In the rows, 128 means zero.
Each path below is one point turned by a fixed rotation once a step. After each direction that follows a path, write how fast that rotation turns it, in degrees a step (0 if it stays still).
Each turn is a multiple of 5 degrees from 10 to 175, or 0.
Each row of a path follows its step; steps can be skipped.
Path 1:
step 0: [127 127 139 133 128 127 126 118 121 131 119 136 125 128 128 120 132 127
 128 132 133 134 131 125 142 131 130 119 124 119 118 130 128 133 125 131
 119 128 132 134 125 136 129 132 126 127 123 133 132 129 129 126 126 127
 126 131 130 129 134 126 128 134 133 122 124 137 129 132 123]
step 1: [118 130 134 122 142 130 126 130 127 127 129 128 126 130 121 123 132 128
 134 125 129 128 137 124 128 116 130 122 132 127 123 122 133 133 126 134
 121 134 125 124 131 138 133 124 133 130 119 122 122 133 129 131 125 125
 131 134 130 131 128 128 117 135 130 127 127 135 129 131 129]
step 4: [122 123 136 127 132 136 127 131 119 125 133 133 138 132 120 128 125 128
 130 123 138 124 138 118 129 115 129 127 130 124 126 124 129 127 133 129
 115 134 126 129 133 133 134 130 131 133 119 134 126 130 132 130 122 127
 131 128 132 132 136 128 121 130 131 130 130 126 128 129 124]
step 5: [118 134 125 124 130 133 115 128 114 131 130 136 127 123 118 123 135 128
 129 124 132 137 130 125 136 132 130 121 121 125 139 128 130 135 130 132
 125 132 128 127 133 127 130 135 131 130 129 139 128 124 127 131 132 127
 125 133 125 135 125 131 125 132 127 126 126 130 131 129 122]
step 11: [130 123 132 125 125 131 126 119 122 128 129 138 132 124 128 124 131 131
 133 123 132 131 128 124 138 125 128 122 126 117 130 134 123 131 125 126
 127 134 134 131 131 131 137 133 123 125 122 143 125 125 128 121 118 130
 134 126 131 134 127 132 129 122 131 129 123 134 124 125 120]
step 14: [135 128 130 121 130 128 131 116 122 129 123 134 131 125 122 116 129 134
 134 134 124 135 133 125 132 133 126 122 131 123 128 131 133 129 131 125
 126 132 124 125 123 133 130 131 127 124 124 139 130 128 127 121 121 127
 129 136 128 134 117 131 127 120 133 124 127 139 123 124 125]
step 18: [130 126 134 130 129 132 130 139 126 131 127 131 131 125 125 126 135 123
 138 125 129 127 137 124 132 123 131 134 127 120 125 128 126 129 130 126
 125 129 129 135 131 138 133 131 126 134 118 135 130 134 125 126 118 130
 130 140 125 130 133 120 132 127 135 121 123 140 130 135 125]
step 19: [128 131 136 116 133 136 116 125 125 131 128 125 122 129 122 127 135 128
 124 121 122 132 136 124 135 126 132 121 129 124 126 127 127 130 123 131
 116 126 132 128 133 134 131 128 129 119 122 136 132 121 128 121 125 127
 131 132 128 128 126 132 121 126 136 126 123 129 134 134 122]
Speeds:
[128 128 130 128 128 127 128 130 128 127 129 128 131 129 126 127 130 128
 127 128 127 128 128 127 127 126 129 130 129 128 125 129 129 131 128 127
 130 127 128 127 127 128 126 126 129 131 129 129 127 132 128 129 127 127
 128 127 127 128 128 126 127 127 127 127 129 126 125 129 128]	130
[130 128 128 127 128 128 129 131 129 127 128 126 127 128 128 128 129 126
 126 128 125 125 129 127 129 128 128 127 128 127 128 128 126 128 130 127
 127 126 127 127 128 127 127 130 125 128 127 129 128 126 126 128 129 129
 128 127 127 127 125 127 128 127 130 128 125 129 126 129 129]	10
[125 128 127 129 128 130 127 126 128 129 130 130 130 129 129 128 128 129
 129 129 127 127 127 126 127 126 128 128 126 126 130 128 126 129 128 129
 129 127 129 130 128 127 126 131 129 128 127 128 128 128 128 127 128 127
 126 126 128 129 130 126 130 129 128 127 127 127 127 126 129]	60
[128 128 128 130 127 127 128 129 125 128 129 128 127 128 126 128 126 128
 128 124 129 129 130 127 128 130 129 127 128 129 129 128 128 128 129 126
 127 129 129 129 132 128 128 129 129 129 128 127 125 128 128 130 129 130
 126 125 129 128 127 128 129 128 128 128 128 125 127 126 127]	20
[129 128 129 129 128 128 131 125 126 130 126 127 129 129 130 127 126 128
 128 127 128 128 128 128 128 128 129 131 129 128 127 128 127 127 131 127
 127 129 130 126 127 129 128 130 127 131 125 129 130 130 127 128 127 127
 128 125 129 129 128 129 129 125 128 127 127 130 130 130 128]	100
